In the rows, 128 means zero.
A single turn carries every row of the set below to another of its rows. Some are shown first; where does it send the rows asked next?
Rav: [152 127 148 111 130 115 124 163 163 108 156 135 118 121 161 161 110 126
 139 120 136 144 114 117]
dakel: [169 115 158 129 114 112 124 130 130  96 142 148 128  98 167 163 116 122
 123 118 152 160 120 118]
nug: [147 117 140 114 112 123 136 137 133 103 133 126 128  82 124 169 152 102
 121 126 152 127  90 130]
mov: [123 120 116 121 113 139 123 118 134 124 122  91 133  76 145 151 126 133
 126 102 147 119 134 134]
tugus: [171 118 161 132 120 122 118 135 135  99 142 152 134  98 160 155 117 111
 123 111 159 158 117 120]
nuze: [120 133 131 108 134 124 118 139 160 120 153  95 119 110 136 148 127 135
 136 115 124 132 123 125]
Poda: [140 122 115 100 109 152 141 135 143 121 130 132 121  80 139 169  97 114
 137 134 153 120 113 140]
gabo: [155 113 130 130 107 119 134 112 119 106 119 117 139  73 161 160 127 121
 112 110 162 152 130 132]
Pega: [145 114 125 131 103 119 127 115 112 111 125 112 144  73 153 152 127 119
 122 117 156 160 128 130]
Bugat: [162 120 159 144 126 117 135 132 160 112 145 137 138  99 145 167 120 113
 115 109 169 101 125 129]
Tezap: [151 109 135 116 106 120 141 129 132 104 134 125 128  83 131 169 152 100
 128 123 152 125  88 132]
zele: [160 121 161 141 125 118 134 135 155 119 149 131 137  99 146 175 128 112
 115 106 170 105 121 130]
Fikav: [122 116 146 123 120 145 135 115 136 126 166 139 132  90 146 134 110 136
 137 125 121 126 116 132]
funab: [117 113 147 118 125 139 137 118 138 131 161 144 131  94 148 136 116 136
 134 127 120 127 115 125]
bub: [148 114 131 125 109 120 135 114 117 106 123 121 144  64 161 155 131 111
 124 109 161 154 118 130]
sinas: [127 110 143 124 124 101 143 131 169 133 141 128 152 101 178 169 123 130
 129 132 133 133 115 134]
Vav: [175 116 155 131 109 119 124 127 133  97 138 147 127 104 158 163 115 117
 120 114 148 161 123 122]
bop: [158 122 141 112 125 109 127 158 162 102 156 128 114 122 163 165 111 119
 134 119 130 147 125 115]
Fomer: [160 127 140 105 135 104 127 161 160 104 145 135 115 114 164 162 114 123
 130 114 142 151 118 117]
nur: [147 114 138 120 110 119 138 137 131 112 137 122 128  84 125 171 151 101
 130 126 160 121  92 132]
ratuf: [124 124 121 109 133 123 112 149 158 116 142  99 116 111 138 150 120 133
 142 113 122 128 124 127]
vizo: [147 113 136 116 108 123 137 135 135 108 133 124 125  82 126 175 151 102
 127 129 156 128  91 134]
vedi: [126 108 143 124 119 101 137 136 175 132 139 136 149 100 174 168 120 128
 121 135 130 129 116 130]
felo: [173 118 160 125 114 116 128 135 131 100 143 156 132 101 167 159 118 121
 118 119 157 159 114 122]
mikiz: [144 122 112  98 109 149 142 127 143 123 127 130 126  82 135 166  92 115
 130 130 148 123 114 144]
puril: [147 112 128 133 109 116 138 111 115 106 115 121 137  74 154 154 122 116
 116 110 154 157 128 129]
gek: [125 122 115 126 116 138 122 119 142 121 126  90 124  83 153 155 115 133
 132  99 145 129 143 128]
lomu: [120 120 148 120 126 144 139 119 137 125 159 146 128  92 140 143 111 139
 137 131 123 125 116 130]
Taf: [126 128 136 114 138 120 113 139 162 109 139 103 114 111 142 150 129 139
 147 106 126 132 124 123]
koze: [158 125 159 140 130 120 134 133 160 117 142 129 140 104 148 176 121 115
 112 104 168 105 122 129]
gidef: [153 113 133 131 105 123 135 112 114 112 120 122 145  71 160 156 127 119
 114 115 165 149 123 131]
Lim: [130 123 117 112 116 139 123 112 140 123 127  93 131  75 147 157 114 133
 126  98 149 126 135 137]
Zug: [141 121 115 101 116 155 143 132 142 119 132 132 122  79 136 158  92 118
 132 133 152 125 115 139]
fofi: [132 108 143 124 127  99 139 136 171 136 139 134 152 101 177 167 121 130
 124 133 137 126 120 133]
nid: [174 118 151 122 110 122 116 133 124 104 145 148 128  97 158 156 115 117
 113 109 158 159 124 121]
vike: [129 118 112 122 115 135 122 118 135 120 121  91 124  83 141 150 125 130
 122  99 145 125 133 132]
damuf: [145 120 115  98 110 153 137 136 143 117 132 133 124  75 142 158  94 113
 127 134 149 127 114 141]
reduk: [160 116 159 140 126 117 130 132 160 124 144 134 144 100 149 168 125 117
 111 110 170 102 123 133]
Bigek: [151 122 144 113 128 114 117 160 158 105 153 134 117 120 163 161 105 123
 139 118 132 147 122 114]
pebus: [125 121 126 110 132 113 110 138 158 109 146 100 122 110 139 149 120 134
 140 112 120 125 131 125]
tesam: [119 114 112 118 113 131 121 115 138 115 121  97 125  81 148 152 116 128
 121  95 140 125 137 130]
sutop: [122 129 126 108 130 125 117 147 163 119 144  98 119 109 140 150 122 136
 145 115 124 121 124 127]
bofur: [149 126 145 111 131 116 122 163 171 111 148 131 116 119 165 161 111 119
 129 124 138 150 117 116]
deso: [115 119 146 122 123 140 139 119 134 127 161 140 129  96 139 143 110 133
 131 127 117 123 118 126]
niru: [127 107 144 123 124 104 146 134 167 137 141 140 148  96 176 163 122 136
 121 134 134 129 115 129]

Taf goes to Pega
felo goes to sutop
Where do these go?
reduk goes to lomu
sinas goes to damuf
vike goes to dakel
mikiz goes to Bugat
tugus goes to nuze
Vav goes to pebus
Zug goes to zele

